In the rows, zero is written as 128.
Each named move below is a turn or a mirror, shown by a few rows before and after it. Which moves, in which order, take the first row of each later pair to the second? The first pair is answered.
A (before -> after):
[ 97 172 106 131 136 139 151 146  85 118 180 164 116 172  90 140 127 174
  95 146 104 176 145 133] -> [ 83 114 107 107 168 148  90 147 131 134 142 151  86 150  77 164 130 158
 123 159 129 193 131  84]
[ 80 111 121 175  97 130 168 124  76 127 105 124 106 153 132  99 167 134
  91  96  78  76 156 127] -> [ 69  58 123 150 127 141 112 124 118 144  68 111  81 132 123 119 168 121
 120 108  99  93 146  84]
[179 152 124 121  88 107 130 133 118 130 127 136 123 128 147 127  96 127
 133 128 115 161 122 154] -> [169 124 127 109 103 111 101 134 142 140 110 127 109 115 145 137  98 118
 149 134 127 169 116 131]
[ 78 119  91 148 126 126 130 131  97  94 172 134 112 151  95 134 121 129
  87  95 135 141 109 117] -> [ 73  98  93 138 140 130 109 131 115 100 158 129 103 140  92 142 122 124
 101 102 144 148 104 100]
K (before -> after):
[101 119 161 112  92 111 131 119 130 127 141 108 136 131 167  94 129 136
 157 110 124 147 135 107] -> [115 140 162 120  89 108 147 126 116 126 151 115 149 134 167  89 127 139
 145 112 127 147 135 124]
[128  74 129 135 152 111  66 118 186 138 149 112  97 120 128 131 156 137
 120 115 147 134  87 117] -> [179 132 148 145 153 103 108 143 151 163 162 131 154 113 146 124 150 144
 106 129 157 134  91 182]
[119 171 124 144 146 162 152 124 103 160 119 108 141 121 114 135 145 162
 119 143 117 137 132 143] -> [ 87 149 108 144 141 166 137 108 115 135 123 100 105 128 100 134 148 161
 120 131 109 133 130 111]
[118 146 134 134 172 167 101 155 123 128  75 109 129 117 107 159 152 155
 133 143 120 164 140 117] -> [127 177 124 146 163 161 125 160  99 109 104 122 136 128  98 151 149 162
 112 138 126 157 141 146]
X (before -> after):
[146 100 112 134 118  71 119 182 132 114 167 164 176 123 145 137  70  72
  76  97 188 152 101 160] -> [169 212 114 152 158 131 148 135  80  78 177 143 121 127  67 104 164 154
 106 144 167  93 130 174]
[ 87 150 117 152 143 148 156 126 111 139 125 131 125 157  95 168 138 137
  93 119 116 180 129  89] -> [ 84 135 117 148 138 141 151 130 116 140 124 134 129 155 105 172 126 124
  91 114 118 189 125  87]
[139 152 137 124 116 106 146 140 117 132 141 133 160 127 137 118 107 111
 114 126 134 143 116 169] -> [141 172 139 127 124 119 151 132 107 125 142 131 151 128 123 114 124 125
 120 131 132 131 121 170]
[118 129 136 117 147 155 116 142 140 176  84 128 151 104 146 167 119 134
 160 131 117 180 145 115] -> [123 155 137 122 157 172 126 131 125 164  84 124 138 104 128 161 142 155
 167 145 112 165 151 118]
G (before -> after):
[113 127 133 138 113 125 136 119 121 129 137 110 128 125 148 113 116 126
 127 108 112 116 133 122] -> [116 117 137 126 132 132 117 120 136 141 119 103 118 115 139 120 126 126
 144 123 123 119 131 109]
[154 168 107 147 135 109 139 161 107 116 159 148 143 159 111 132 116 129
  93 131 156 140 127 156] -> [138 110 107 131 138 101 104 170 145 133 137 146 138 149 130 150  94 100
 102 125 166 162 113 126]
[109 150  84 148 129 142 140 115 157 112 136 129 150  99 120 130 101 124
  82 119 140 142 116 137] -> [111 136  90 140 146 150 119 117 171 121 120 121 139  90 115 137 107 121
  97 131 152 146 110 121]
[140  87  81 107 141 110  49 151 173  41 110 133  76 130 125 122 108  89
 133 172 152 104 112  95] -> [168 173  80 130 143 125  98 137 120  17 139 136  78 143  97  95 142 132
 125 188 142  72 128 138]
J (before -> after):
[118 123  93 124  87  86 162 171 118  73 160 161 106 151 126 169  95 114
  83 114  99 151 120 136] -> [124  87  96 113  86  74 128 175 144  70 152 158  99 131 137 166  83  96
 102 114 112 144 114 130]
[120 107  86 118  91 115 175 159 115 126 161 151 168 125 148 152 102 125
 140 116 137 139 112 184] -> [ 91 110  65 125  93 125 180 146 108 101 173 147 135 144 121 157 117 136
 130 109 126 141 114 161]
[106 106 127 121 143 144 121 122 130 136 118 131 116 149 114 167 143 140
 122 128 146 150 115  98] -> [127  94 144 112 142 132 109 132 140 155 107 133 136 131 137 161 130 126
 133 133 156 149 115 115]
Then:
Each pair is two moves apart.
[145 127 136 119 145 105 116 143 152 172  97 124 160 104 130 138 153 133
 143 142 141 138 139 114] -> [132 163 126 132 153 124 138 130 129 157 108 121 144 121 101 137 176 156
 133 143 127 134 146 106] : X then J
[143 120 115 105 120 140 160 125 126 113 146 110 154 111 150 107 126 142
 121 131 128 135 137 152] -> [119 105 101 104 115 137 156 122 129 101 152 111 138 122 147 116 120 136
 108 117 126 146 132 131] : J then X
[ 71 137 127 120 120 141 151 112 126 117 149 132 108 135 118 133 158 121
  81 123 109 129 158 123] -> [ 81 112 135 103 148 150 114 117 151 136 120 125 100 117 111 147 164 114
 106 141 132 139 151 105] : X then G
[129 157 118 127 194 146 117 155  91 129 138 126 124 138  54 144 158 129
 106 121 193 152 106 148] -> [144 151 136 119 203 146 115 160 100 159 121 123 145 124  71 148 154 123
 116 133 194 160 107 151] : K then K
[131 111 167 120 101 119 149  99 156 157 118 127 149 130 177  95 116 116
 144 131  73 107 137 137] -> [100  92 154 115 120 138 130  95 166 161 103 120 125 139 157 122 125 117
 141 132  71 129 134  92] : J then G
[142 170 146 131 128 141 167 128  98 198 115 129 171 141 156 142 144 169
  83 135 115 146 149 147] -> [130 109 149 110 145 141 120 137 142 216  83 122 158 123 163 162 132 143
 101 138 136 170 134 110] : X then A
[ 97 173  94 143  95 125 168  94  75  63 175 109 114 160 104 121 120 158
 107 134  82 116 150 118] -> [110 119  97 127  72  88 122  96 113  37 183 106 108 129 132  91  93 124
 137 122 108  86 140 135] : J then A
[133 121 128 125 113 109 123 136 125 151 127 132 143 126 147 129 123 113
 128 117 120 133 131 131] -> [145 148 130 130 121 117 133 129 111 145 131 130 140 128 134 122 138 129
 129 126 119 123 138 140] : G then G
[135 105 120 113 125 127  63 163 152 139 122 129 157 106 137 127 165 133
 127 134 141 159 144 133] -> [134 118 106 121 129 124  65 166 142 115 140 136 146 114 116 125 164 134
 113 132 157 158 139 140] : K then A
[105 117 128 161 145 129 156 126 118 164 112 143 143 167 141 152 117 131
  82 112  93 194 113  95] -> [113 154 128 168 154 144 169 111  98 151 121 141 127 170 116 141 143 159
  85 124  88 175 121 101] : K then X
[134 167 126 135 113 127 188 108  98 132 143 141 131 163 104 138 164 162
  93 109 110 116 135 153] -> [158  98 157  99 152 130 118 129 160 190  78 129 145 113 128 161 151 130
 141 134 147 142 118 130] : A then J
[139 193 169 159 136 113 183 132  99 175 108 116 180 159 178 162 135 137
  99 135 103 120 138 172] -> [ 50 139 111 164 114 114 149 101 120  89 143 109  86 193 130 161 136 125
  80  91  93 107 130 101] : X then K
[154 112 134 129 140 127 132 142 114 144 112 109 136 120 154 134 101 141
 159 131 135 156 153 128] -> [136 121 123 134 150 144 138 135 108 136 112 106 116 133 132 146 115 153
 148 131 127 167 156 108] : J then A
[154 129 171 111 140 140 107 117 142 186  87 100 141  99 147 129 128 124
 180 159 122 129 141 131] -> [ 96  98 133 117 129 145  87  90 151 125 109  94  72 122 110 128 136 125
 170 135 113 117 139  83] : K then K
[125 124 134 133 101 116 122 132 126 107 143 139 129 125 130 105 109 103
 125 108 127 118 132 149] -> [135 139 148 133 103 125 142 133 118 137 130 137 149 128 143 114 111 112
 123 116 111 130 138 153] : K then J
[120 149 137 138 107 123 150 140 107 145 128 129 157 149  90 131 130 144
 105 106  96 129 121 150] -> [ 92 124 134 133 101 128 137 124 123 135 120 119 131 153  89 128 133 144
 114  96  84 126 123 123] : K then A
[135 133 132 151 135 137 154 158 118 159 119 132 171 152 141 148 116 130
 103 138 118 166 124 115] -> [107 113 110 147 149 150 121 143 132 128 120 122 118 156 104 154 131 131
 112 140 128 159 116  75] : K then G
[136 172 134 142 181 148 164 173 118 150 137 147 131 149  94 135 113 174
 122 162 159 148 148 142] -> [ 80  88 109 131 166 134 125 165 163 131 130 142  96 153 103 150  86 137
 120 131 156 166 133  87] : K then X
[152 150 124 131 138 149 149 141  97 125 135 123 148 133 105 146 117 139
 106 149 156 146 108 151] -> [119 105 106 122 135 141 117 138 121 105 139 121 120 135  97 154 106 119
 105 134 163 152 100 119] : J then X
[141 150 135 133 120 113 148 126 112 129 130 142 150 141 137 111 123 116
 140 110 121 136 144 141] -> [111 115 118 127 128 120 120 117 132 115 121 136 112 145 117 124 124 106
 146 104 125 147 138 101] : J then G
[135 185 135 146 131 123 144 102  88 130 138 135 113 133 112  99 145 147
 122 144 126 105 156 147] -> [114 148 124 140 128 116 111  93 111 102 142 129  80 128 100  93 141 133
 134 137 138  91 149 126] : J then A
[150 119 160 129 151 151 132 137 152 219  69 103 168 102 157 138 131 132
 153 156 115 152 135 121] -> [ 78  77 115 131 140 155 103 103 170 151  89  95  81 124 113 136 141 129
 148 127 104 139 130  56] : K then K
[128 158 146 131 112 180 179 119  90 114 119 143 164 150 124 127 128 141
  68 151 111 120 144 136] -> [151 159 150 125 141 180 160 141  97 125 111 150 171 137 112 138 124 133
  70 164 150 133 133 145] : A then K
[213 172 139 103 164 137 122 139 155 136 107 129 139  91 151  90 149 149
 208 160 125 134 124 196] -> [150 162  68 130 118 104 137 142 134  31 193 155  92 142 115  83 117 129
 138  99 132 126 111 193] : X then K
[126  96 165 110 146 122 106 108 179 137 126  96 110 119 140 131 122 136
 167 145 144 114 126  96] -> [109 138 142 136 114 114 152  94 140  88 177 103  99 150 123 108 127 155
 133 123 120  90 136 117] : A then J
[113 103 112 119  63 141 105 104 142 132 115 151 104 164 155 118 114 108
 106  77  97 128 139  88] -> [184 134 154 102 116 162  79 117 149 179  75 136 125 116 150 113 142 127
 157 135 132 119 141 115] : G then J
[153 137 159 159 108 128 175 120 107 109 151 148 102 143 116 108 142 154
 105 125 131 109 141 157] -> [187 128 174 144 140 128 149 143 124 141 124 148 121 116 117 122 141 143
 120 151 165 132 132 163] : A then K
[112 104 110 126 112  91 148 142  89 103 169 144 118 152 131 131 130 121
  72  72 106  84 127 138] -> [140  55 145 100 123  84 107 153 132 156 120 130 141 112 170 137 116  97
 115  90 123  89 121 136] : J then K
[141 132 136 117 105 103 146 139 127 138 144 133 163 119 170 122 119 111
 162 124 134 119 143 151] -> [114 161 116 129 119 131 154 112 109 103 156 125 115 140 122 123 154 143
 161 130 121 103 152 125] : X then J
[105 155 113 148  84 111 158 103 109 114 125 113 131 178 141 101 146 121
 118 114  63 131 120 122] -> [106 150 117 148  80 106 159 109 111 121 124 118 143 175 151 104 136 117
 115 111  65 135 120 126] : G then A
[149 131 117 139 140 138 121 115 105 113 113 119 147 132 115  90 181 147
 112 124  87 107 140 146] -> [131 106 109 143 122 121 135 134 110 126 118 130 173 147 138 110 147 127
  83 101  82 137 130 140] : X then J
[176 126 102 110 149 141 168 138 104 145 118 132 185 179 136 150 146 153
 107 133 113 178 121 122] -> [141  89  84 106 151 145 143 128 122 127 115 126 148 186 118 160 146 146
 110 123 115 183 113  82] : G then J
[133 130 100 104 127  90  90 121 163 133  97 133 154 153 121 135 138  95
  88 149 164 166 125 165] -> [146 153 104 107 137  96  97 121 153 133  99 133 154 149 112 129 150 105
  90 160 167 160 128 178] : G then X
[156 129 134 134 116 145 136 116 146 109 110 148 138 119 144  72 188 132
 150 157  95  85 151 144] -> [160 136 138 134 127 151 142 122 141 123 103 149 148 121 140  82 195 136
 148 162  95  97 152 141] : A then J
[142 120 146 129 127 126 126 122 131 151 126 114 138 117 151 124 126 124
 136 142 118 127 137 136] -> [124 117 123 136 119 121 122 115 128 108 153 117 110 128 129 112 125 120
 126 127 129 115 133 133] : K then J
[148 154 104  75 149 118  72 120 134 126 130 161 130 127 121 112 143 124
 150 116 178 140 124 105] -> [142 176  93  89 132 116  95 113 114 100 157 168 123 141 115  97 145 134
 131 102 164 127 131 116] : A then J
[117 101 109 124 163 130  76 143 143  99 135 139 101 121  81 140 120 112
 110 132 184 157 102 105] -> [145 118 117 123 154 118  76 140 135  83 150 139 103 104  86 111 122 112
 126 138 197 125 106 138] : G then J
[106 170 118 134 141 161 154 125  86 131 127 129 143 151 108 153 155 134
 109 122 106 151 137 128] -> [102  96 133 108 144 151  95 119 142 151  91 113 129 118 133 156 141 104
 153 126 118 151 130  98] : K then J
[ 80  81 127 124  86 131  94  95 143 126 118  88 110 135 134 126 119 119
 147 104  89 109 152  98] -> [108 147 142 143  83 138 160 107  97 159 125 101 163 151 145 128 121 142
 120 109  68 122 167 139] : J then J
[ 98  86  93 121 135 117  92 136 159  67 159 131  79 134  85 157 110 106
  94 123 183 144 107 101] -> [100 134  89 137 123 127 126 119 125  46 183 132  76 149  70 138 130 133
  84 119 161 120 122 121] : X then G
[167 150 138 142 121 116 118 130 117 101 147 112 112 127  99 123 162 146
 141 163 137 135 149 154] -> [132  80 129 132  95  93  96 136 151 108 142 117 118 131 134 139 121 105
 127 133 134 162 137 125] : G then A
[154 124 146  88 160 110  95 162 136 133 136 130 142  99 103 121 100  91
 133 150 190 121 124 147] -> [141 119 139  98 125  90 120 167 125 124 158 139 161 117 126 116  76  80
 107 121 171 123 125 157] : G then G
[ 98 115 115 123 110 123 137 122 130 132 130 134 123 147 124 140 122 128
 108 112 100 140 122 104] -> [136 129 130 124 107 105 143 143 128 143 132 144 158 131 149 129 108 119
 108 121 120 134 118 147] : J then K
[138  59 132 109 135  87 123  83 164  92 133 104 109 111 147  90 142 110
 165 120 136 117 119 145] -> [163  74 156 107 140  85 149 104 156 145 117 110 162 109 177 107 127 105
 155 129 130 145 120 164] : J then G
[111 113 107 123 139 122 111 130 130 104 137 135 115 138  96 154 119 116
 116 119 159 148 109  99] -> [137 122 136 114 161 136 104 128 136 143 106 125 131 118 107 156 135 130
 148 147 158 151 116 104] : G then K
[112 110 129 122 148 139 101 122 160 139 113  95 133  90 109 112 128 130
 170 141 126 139 152  98] -> [116 126 125 139 103 108 152 140 132 136 150 118 179 111 148 101  87 119
 127 107 108 142 157 141] : A then X
[146 173 115 147 130 120 153 142 100 116 165 148 122 137 101 109 138 131
 105 136 137 103 140 169] -> [147  98 144 113 153 126  87 139 160 160 103 126 114  93 127 120 134 109
 160 157 144 112 132 126] : J then K
[166 128 175 128 128 115 111 145 133 148  98 135 177  86 160 114 102 117
 160 164 138 112 145 129] -> [105  82 119 137 109  97  88 141 145  77 138 144 122 116 127 121  82  91
 122 122 150 115 129  93] : K then G
[116 161 115 143 133 151 144 103 130 123 125 146 142 157 111 129 126 149
 111 112 105 132 125 105] -> [114 126 113 134 139 147  97  96 160 110 114 137 112 136 108 116 125 135
 141 117 123 118 118  92] : J then X
[139 156 143 129 120 130 127 122 129  79 142 142  96 107 106 133 137 129
 130 117 137 108 128 111] -> [153 149 154 130 107 113 127 131 136  86 145 148 117  97 132 123 121 116
 134 113 140 106 128 130] : J then G
[ 99  95 100 135 109 100 102 142 141  88 153 129 123 137 132 137  90 100
 109  98 148 139 119 128] -> [166 152 135 123 170 131  91 153 132 129 117 117 140 104 109 139 131 133
 147 157 180 133 125 155] : G then K
[ 97 102 111 125 102 112 112 116 149  88 149 142 105 158 142  97 117 120
 121  65 103 106 120 123] -> [135 102 134 113 108 107  93 119 163 106 136 136 120 125 159  76 118 115
 155  83 120  84 121 150] : X then J
[121  77  99 148 162 144 154 117  96 106 139  95 153 114 121 156 136 156
 132 146 134 124 148 106] -> [120  65  98 147 148 131 157 125 100 109 142 103 165 118 137 160 117 141
 123 134 133 131 146 111] : A then X
[ 97  97 126 120 143 130 115 127 129 171  98 131 138 149 100 184 116 100
 100 130 118 193 127  77] -> [118 163 129 128 168 160 131 110  98 153 106 122 117 148  57 169 163 142
 112 158 118 163 138  95] : G then K
[130 103 134 118 128 145 115 103 146 140 118 127 121 115 133 133 138 117
 153 114 125 129 126 114] -> [138 129 135 121 132 154 124 100 133 133 122 124 116 118 117 128 153 135
 157 123 124 118 133 121] : G then A
[191 152 149 112 111 107 126 158 140 137 121 125 149 101 139 122 108  96
 161 153 127 109 139 161] -> [159 199 122 133 120 135 163 138 100 105 141 123 113 140  89 128 146 135
 134 150 101 113 151 140] : X then J
[126 121 128 130 161 156 131 142 144 166  85 128 147 128 112 166 133 133
 121 146 115 170 124 102] -> [103 105  94 136 150 142 104 137 150  96 123 131  98 136  80 150 125 121
 114 130 139 147 113  95] : K then J
[102 145 125 130 150 170 139 113 127 125 134 147 102 156  89 145 133 148
  99 143 124 120 131 106] -> [125 165 137 135 151 164 155 124 116 142 137 154 131 150  99 141 129 151
  94 150 128 122 134 134] : K then K
[113  77 134 131  86 112 146 126 129 136 133 112 109 137 164 134 102 117
 135 106  96 140 144 120] -> [151  86 152 113 137 132 117 138 140 167  98 100 112 109 143 145 125 126
 169 148 129 146 139 120] : K then G
[142  75 164 101 179 124  71 149 157 149  94 163 100 110 102 124 142  86
 156 140 140 128 127  89] -> [187 171 167 126 181 127 125 159  97 135 130 181 130 118  83 100 163 121
 134 158 147 106 139 157] : X then K
[118 100 107 159 147 120 134 131 173 148  63  89 104 164 169 120 110  95
 132 112 131 115 111  88] -> [118 156 101 180 128 129 179 113 134 121  91  90  98 184 155  97 132 128
 118 107 102  88 127 111] : X then G
[183 174 142 122 146 135 144 136 111 134 136 132 146 115 125 116 150 152
 127 158 151 115 128 169] -> [104 124  98 134 102 121 137 110 123  73 170 130  87 148 114 114 133 137
 102 107 122 110 126 121] : K then G
[133 133 117 124 135 125 119 127 121 107 131 131 112 130 116 134 144 123
 135 130 131 130 129 127] -> [145 143 123 124 134 123 126 133 116 116 130 132 125 126 121 134 141 125
 131 133 134 131 131 142] : K then K
